A single turn carries every row of the set below to another of its rows. Some are shown first; where does it send the rows asked next?
peb: -.16	-.11	-.03	.07	.17	-.23	.10	.11	-.18	-.17	.33	.03	-.40	.17	.03	.31	-.05	-.21	-.10	-.26	.12	.33	.05	-.10	.04	-.21	-.36	-.01	-.01	.21
sule: .01	-.02	-.07	.14	-.01	-.22	.03	-.02	-.04	-.20	.28	.01	-.53	.17	.05	.49	-.05	-.21	-.03	-.23	.10	.27	.04	-.11	.04	-.21	-.23	-.05	.18	.04
bofu: .05	-.15	-.10	.11	.13	-.34	.05	.15	.13	-.23	.28	-.08	-.28	.19	-.06	.06	.17	-.05	.18	-.18	-.10	.18	.06	-.31	.29	-.14	-.49	.05	-.10	.36
pubiz: -.01	-.13	.16	.19	-.11	-.26	.11	.11	-.01	-.48	.29	.05	-.38	.03	.09	-.07	.13	-.23	.04	-.12	.09	.35	.02	-.27	.08	-.09	-.29	-.08	.40	.15
fif: .06	-.26	-.04	.22	-.27	-.32	.17	.19	.00	-.22	.00	-.13	-.36	.07	-.01	.09	-.22	.01	.07	-.20	-.06	.13	.02	-.37	.30	.17	-.23	.07	.03	.24
Runo: .13	-.15	.08	.30	-.14	-.17	.06	.10	-.18	-.29	-.05	-.15	-.43	.11	.11	.16	.07	.00	.09	-.24	.03	.16	.15	-.37	-.01	.24	-.10	-.06	-.02	.23
bezo: .05	-.20	.07	.13	-.31	-.27	.21	.27	-.06	-.28	.00	-.13	-.29	-.02	.06	.24	-.16	.01	.03	-.23	-.06	.13	.24	-.26	.22	.13	-.30	.07	-.02	.05
Vaso: -.10	-.17	.22	.19	.00	-.14	.25	.16	-.09	-.46	.15	.08	-.20	-.01	-.02	-.06	.05	-.06	.18	-.14	.05	.25	.17	-.11	-.14	-.26	-.43	.02	.27	.20
das: -.04	-.13	-.01	.19	.06	-.13	.13	-.09	-.06	-.19	.19	.07	-.37	.17	-.05	.49	-.18	-.09	.18	-.23	.06	.23	.06	-.04	-.13	-.29	-.24	.02	.08	.11
vuf: -.22	-.10	.18	.17	-.25	-.31	.25	-.10	-.02	-.38	.20	-.14	-.31	.17	.12	.32	-.20	-.13	.11	-.18	-.03	.23	.22	-.21	.20	-.29	-.17	-.05	.10	.03
duguk: -.05	-.16	.20	.08	.07	-.21	.17	.06	-.09	-.32	.05	.18	-.03	.11	.16	.32	.20	-.13	.11	-.31	.04	.15	.23	-.24	.14	-.29	-.23	.03	.02	.11
rem: -.14	.02	.07	.23	-.06	-.27	.32	.07	-.10	-.34	.07	-.08	-.50	.12	.01	.10	-.11	-.03	-.15	-.14	.01	.15	.09	-.15	.18	-.51	-.37	.07	.04	.23
dopi: .10	-.12	.02	.28	.04	-.24	.19	-.02	-.19	-.39	.05	.08	-.31	-.03	.04	.08	.07	-.06	.16	-.18	.01	.07	.08	-.23	.03	.33	-.21	-.06	-.08	.29
Dum: -.07	-.07	-.05	.20	.12	-.20	.01	-.11	-.01	-.05	.37	-.01	-.60	.25	-.07	.23	-.14	-.11	.03	-.09	.06	.22	.06	-.13	.08	-.12	-.21	-.03	.20	.17
bor: .06	-.16	.09	.22	-.19	-.24	.30	.15	-.07	-.22	-.02	-.02	-.28	-.06	-.07	.13	-.22	.15	.08	-.09	-.05	-.03	.33	-.17	.12	.06	-.30	.10	-.02	.10
sol: .09	-.15	.08	.04	.05	-.34	.06	.07	.12	-.32	.42	-.04	-.22	.12	.06	.21	.21	-.11	.18	-.14	-.06	.25	.28	-.28	.27	-.04	-.39	.00	-.13	.11
buf: .06	-.18	.08	.16	.07	-.09	.06	-.18	.23	-.20	.07	.10	-.35	.18	-.01	.16	.07	.04	.38	-.19	-.16	.11	.11	-.19	.21	-.14	-.25	.14	.26	.13
bagit: -.06	-.24	.25	.22	.23	-.13	.17	-.06	-.04	-.12	.08	.14	-.18	.21	-.01	-.02	.09	.07	.13	-.14	.03	.10	.20	-.29	.10	-.30	-.19	.10	.01	.30
Tol: .18	-.22	.01	.21	.12	-.21	.15	.08	.14	-.28	.13	-.01	-.25	.16	-.11	.15	.10	.08	.28	-.17	-.08	.16	.06	-.26	.05	-.34	-.43	.14	-.18	.34
nulun: -.16	-.13	.07	.18	-.01	-.27	.30	-.20	.09	-.42	.29	.00	-.49	.10	-.01	.02	-.21	-.09	.15	-.10	-.13	.29	-.05	-.11	.28	-.18	-.38	.09	.06	.23
Panu: .02	-.22	.24	.24	-.18	-.14	.13	.00	.06	-.47	.20	.01	-.30	.06	.05	.05	.01	-.13	.27	-.13	.04	.34	.09	-.24	-.09	-.15	-.21	-.03	.41	.08
goru: -.11	-.08	.08	.18	-.15	-.22	.13	.30	-.10	-.44	.06	-.03	-.23	.05	.04	.08	.12	-.15	.08	-.25	.07	.21	.11	-.20	-.04	-.31	-.40	-.05	.40	.19
Koz: .03	-.12	.12	.14	.17	-.20	.03	.09	.01	-.14	.12	.05	-.46	.21	.08	-.06	.25	-.06	-.13	-.19	.03	.20	.06	-.37	.32	-.24	-.25	.09	.12	.29
Pofem: -.21	-.06	.16	.28	-.16	-.25	.29	-.06	-.08	-.27	.07	-.14	-.37	.19	-.01	.19	-.22	.03	.05	-.11	-.01	.09	.24	-.19	.11	-.48	-.21	.01	.10	.16
Purud: -.07	-.04	-.09	.12	.02	-.29	.02	.04	.05	-.22	.02	.07	-.19	.21	.07	.26	.20	-.14	.15	-.30	-.05	.00	.08	-.28	.37	-.20	-.25	-.02	.30	.19
nerut: -.08	-.07	.13	.15	.00	-.22	.38	-.03	-.02	-.48	.19	.03	-.52	.02	.05	.09	-.12	-.08	-.03	-.15	-.06	.32	.00	-.06	.16	-.36	-.46	.15	-.05	.20
rozir: -.18	-.10	-.14	.20	.16	-.21	.09	.02	-.13	-.08	.20	.01	-.37	.25	-.12	.30	-.17	-.10	.07	-.22	.07	.15	-.02	-.10	.00	-.29	-.32	-.02	.11	.32
tani: .15	-.14	.13	.21	.02	-.31	.06	-.10	.17	-.20	.35	-.04	-.23	.18	-.04	.20	.10	.03	.28	.00	-.04	.08	.36	-.32	.16	-.14	-.19	-.03	-.03	.09
Rezab: .11	-.02	-.06	.27	-.03	-.13	.13	.15	-.17	-.31	-.13	-.07	-.45	.00	.00	.13	.10	.07	.12	-.23	-.06	-.01	.17	-.15	-.02	.18	-.35	.02	.01	.27
liton: .14	-.11	.05	.28	-.12	-.09	.09	.14	-.16	-.28	-.14	-.16	-.46	.07	.05	.18	.06	.09	.14	-.25	-.04	.09	.21	-.25	-.07	.16	-.23	.01	-.01	.22
Pezes: -.23	-.08	.04	.15	-.17	-.38	.21	-.13	.05	-.39	.30	-.11	-.42	.18	.09	.17	-.18	-.20	.10	-.16	-.08	.26	.02	-.22	.37	-.14	-.26	-.05	.16	.14
fosar: .10	-.03	-.06	.24	.04	-.21	.19	.10	-.20	-.40	-.03	.06	-.37	-.07	.02	.12	.13	-.02	.11	-.22	-.02	.02	.11	-.14	.04	.26	-.35	-.02	-.05	.27
lum: -.09	-.18	.12	.13	.19	-.13	.13	-.09	-.08	-.14	.41	.06	-.47	.17	-.02	.25	-.15	-.10	.06	-.14	.08	.36	.15	-.06	-.05	-.13	-.29	.04	.00	.13
Zon: .12	-.07	-.04	.27	-.13	-.35	.30	.18	-.11	-.24	.00	.07	-.36	-.08	-.08	.03	-.13	.05	-.11	-.06	.02	-.09	.14	-.22	.24	.03	-.28	.05	.01	.21
Piduz: .18	-.18	.23	.05	.06	-.07	.07	-.01	.14	-.34	.15	.10	-.46	.09	.18	.18	.23	-.09	.07	-.26	-.05	.36	.12	-.23	.20	-.16	-.29	.18	.08	.03
Vuk: .22	-.03	-.02	.29	-.04	-.37	.02	.04	.11	-.19	.18	-.07	-.31	.21	-.04	.25	.18	-.02	.09	-.06	.03	-.01	.21	-.40	.20	-.33	-.16	-.07	.04	.18
tufo: .10	-.17	.05	.32	-.05	-.24	.11	.00	-.18	-.31	.04	-.04	-.36	.08	.08	.08	.04	-.04	.13	-.18	.03	.11	.08	-.36	.06	.32	-.09	-.10	-.04	.30
ziv: .30	-.11	.04	.22	-.03	-.27	.11	.15	.08	-.35	.10	-.01	-.27	.13	.02	.35	.21	-.03	.09	-.19	.03	.15	.11	-.33	.05	-.44	-.30	.06	-.14	.18
per: .23	-.17	.06	.23	-.16	-.33	.33	.14	-.08	-.40	.05	.13	-.36	-.14	.03	.12	-.11	-.05	-.10	-.13	.05	.13	.01	-.25	.19	.07	-.25	.09	-.12	.16
pakam: -.11	-.13	.13	.25	.05	-.23	.17	.09	-.03	-.37	.25	.07	-.33	.05	-.06	-.25	.05	-.09	.11	-.04	.06	.21	.05	-.20	.02	-.15	-.37	-.03	.38	.30
gev: -.09	-.14	.07	.29	-.18	-.19	.08	.11	.02	-.33	.06	-.08	-.29	.15	-.05	.00	-.01	-.06	.25	-.15	.02	.16	.07	-.27	-.03	-.25	-.26	-.07	.52	.22
Bek: .18	-.32	.09	.27	-.18	-.25	.30	.03	.02	-.32	.04	.04	-.34	-.03	-.03	.07	-.25	.04	.13	-.13	-.03	.18	-.03	-.30	.16	.14	-.19	.14	-.09	.23

bofu moves to -> sol
liton moves to -> Rezab
Vaso moves to -> pakam
Now these:
Pezes moves to -> vuf
Piduz moves to -> buf
lum moves to -> Dum
Bek moves to -> fif

